Rotation paths and how fast each direction turns (degrees a step)
Each turn is a multiple of 5 degrees from 10 to 175, or 0.
Each row of a path follows its step; steps can be skipped.
path 1
step 1: [ -8,   1,  19,  10,   0, -10,   8,  -9,   0, -11,  -6, -20,  10,   2,  -6,
  10,  -3,  -2,  -2,  12,  -8,  15, -12,  -3,   6,   3,   9, -11, -11,  -5,
   0,  30, -10,   8,  22,  -8,  12, -15,  -9, -12,  -2,   0,   4,   1,   6,
  -1,  13,   9,  -1,  16,   2,  -2, -10,  20, -10,   5,  -5]
step 3: [  3,   2,  -1,  -3,   0, -11,  -7,   0,   5, -19,   5,   9, -10,  -7,   7,
  14,   3,  -1,  -7,  10,   1,   0, -17,   6, -12,  -7, -26, -14,  20,   6,
   2,   5,  15,   0,   5,  -3, -12,  -2,  10,  -5,  -6, -12,  -9,  -4,  16,
 -15, -20,  -2,   6, -16,  -6,   2,   4,  12,  -4,  19, -13]
step 5: [  7,   7,  -8, -16, -33,  12,  -7, -15,  -3,  14,   7,   1,  -1,   2,  -3,
   2,   6,   2,  -2,  -2,  -5, -20,  15,  18,   3,   1,  -9,  -8,  -4,  28,
  -4, -15,  14, -10,  -8, -12,  12,   8,  -5, -10,  -3,   7, -14,   1,  -7,
   2,   6,  -4,   0,  -1, -11,  -8,   4,   8,  14,   4,   5]
step 8: [ -2,  19,   0,  -6,  -1,   5,   2,   3,   7,   4,  21,   8,   9,  -1,  16,
  -5,   9,  13,  21,  15,   4,  -7,   7,  -1,  -7,   5, -17,  -6,   0, -10,
   2,   6,  -3, -21, -11,  -1, -12,   1,   0, -18,   5,   8,  -4,  -9, -14,
 -26, -14,  -2,   6,  10,  -9,  -4,  -7,   1, -12,  12,  -4]
step 10: [  9,  -8,  22, -15,  -5,  13,  -2,   3,  12,   2,  -2,   4, -19,  -2, -14,
   4,  11,   3,  -7,  11,  -7,  -4,   4,  17,  17,  17,  12,  -8,  -6,   3,
  -6,   4,  -9,  -2, -18,  19,   8,   5,  -6,  -9,   4, -11, -17,  -1,  -1,
  10,   6,  -1,  16,   0,  -3, -19,   6,   4, -18, -10,  -2]
step 11: [  5,  -3,  -9,  16,   6,   1,  10,  -5,  20, -25,  -6,   7,  -4,   4,   5,
   8,  -3,  15,   0,   1,   2,   9,   6,   7,  -7,  -8,  -1,   6,   2, -10,
   6,   5,  10, -13,  -1,  -8, -17,   4,   3, -15,  -9, -18,  -1, -12,  11,
   3, -22,   8,  -4,  -2,  -2,  15, -27,   1,  14,  -9,   0]
step 12: [-13, -12,  -1, -23,  12,   1,   2,  -3,  -3,  -1,   5, -13,   7,   9,  -8,
   9, -16,  -4,  -4, -11,   1, -17, -10,  14,  -4, -10,   3, -15,  -5,  -7,
 -14,   8,  -2,  15,  19,   3, -16,  -4, -11,  25,  -2,  -1,  14,   7,   6,
   7,   9,   4,   7, -17,  -4,  -6,   3,  10, -10,   0,  13]
step 13: [-28,   3,   1,  -4,  -1,   2,   3, -10,   3,  -1,  -2,  -2,  -6,   3,   0,
  -4, -10,  -2,   8,   5, -35,  16,   7,   9,   5,  -9,  -6,  -5,  -1,  14,
  -2,  -4,   1,  -5,  -9,   2,  11,   2,  -8, -24, -10,   2, -13, -11, -16,
 -18,   9,  -7,   2,  11,  -1, -17,  -6,  -3,  13,  12,   0]
step 14: [ 13,   1, -17,  11,  -5, -12,  -8, -18,   1, -28,   0,  -4,  14,  -5,  12,
 -11,  -7, -10,   0,  10,  25,  -6, -16, -10,  -1,  -8, -14,  -6, -11,   4,
   2,   7,  13,  14,   4, -12,  21,   1,   0,   4,  -9, -12,  -2,   9,   0,
  12,   6,   7, -11,   6,  -1,   1,   3,  10,   8,  -5,  -5]
step 15: [ -7, -17,  14, -17,  -1,  -2,   1,   5,  -6,   7,  -8,  15,  -2,  -5,   4,
  13, -10, -15,  -7,  -3,   1,   1, -12,   0, -13,  17,  -2,   6,  21,  -9,
  16,  -5,   5, -13,  -8,  13,  -5,   1,  10,   0,  -5,   6,  -4,   7,   3,
   6,  25, -11,   9, -15, -13, -18,  18,  -5,  -4,  -1,  -4]
Directions:
[-2, -4, -1,  0, -1, -1, -3, -8, -4, -2,  2, -1, -2,  2,  3,  4, -4,  2,
  0,  0, -2,  0, -6,  1, -2, -7,  1, -2,  3,  4,  2,  0,  3,  0, -2,  2,
  3, -2,  2, -1,  1, -2,  0,  2, -3,  2,  2, -1, -4, -5,  2, -2, -1, -1,
  2,  3, -2]  35
[ 3,  5,  0, -3,  0,  2,  7,  4,  0, -4, -1,  2,  2, -2,  3,  0, -4,  4,
 -3,  1,  0,  0, -2,  3,  3, -3,  0, -1, -2,  1,  2,  1,  4,  2, -3,  0,
 -2, -3, -1, -1, -1, -2,  0,  3,  0, -1,  7, -2,  4,  2, -7, -1, -2,  2,
  0,  1,  0]  0
[-1, -1,  0, -1,  1,  1, -1, -2, -1, -3, -5,  4,  0, -4,  2,  1,  6,  0,
 -6,  2,  0, -1, -5, -1,  1,  1,  0,  3, -4,  0,  0,  2,  4, -4, -3,  3,
  0,  0, -5,  2, -4, -3,  0,  3,  3,  1, -3,  1,  1,  3,  3, -1,  2, -6,
  1,  3,  2]  90
[ 0,  5,  0,  1, -1,  1, -1,  0, -2,  5,  4,  1,  3, -2,  3,  4,  0,  3,
  2,  1,  1, -1,  1, -5,  2,  2,  5,  1,  3,  3, -1,  0, -1, -3, -5,  1,
 -1, -3,  2,  0,  2,  1,  2,  4, -3,  6, -4, -4,  0,  3, -2,  5, -1, -2,
 -5, -2,  1]  35
[ 0, -2, -5,  2, -1,  3, -1,  0, -2,  0,  0, -6,  0, -1,  1, -1, -6,  3,
 -4, -1,  3,  0,  0,  2, -3,  2, -2,  3,  0,  0, -5, -3, -2,  2, -1,  1,
  4,  2, -1, -1, -2, -1,  3,  3,  3, -3,  1,  4,  2,  0, -1,  3,  0, -5,
 -6, -4, -1]  145
[-2, -1, -2,  2, -2, -9, -3, -1,  2,  1,  1,  0,  0, -2,  3, -1,  3, -3,
 -3,  1,  0, -2, -1,  5,  3, -1, -3,  5,  3,  0,  2, -3,  1, -3,  2,  0,
 -5,  0,  1,  3,  2, -2,  6, -2, -3,  0,  3,  1,  1, -2, -4,  1,  0,  1,
 -4,  0,  5]  120
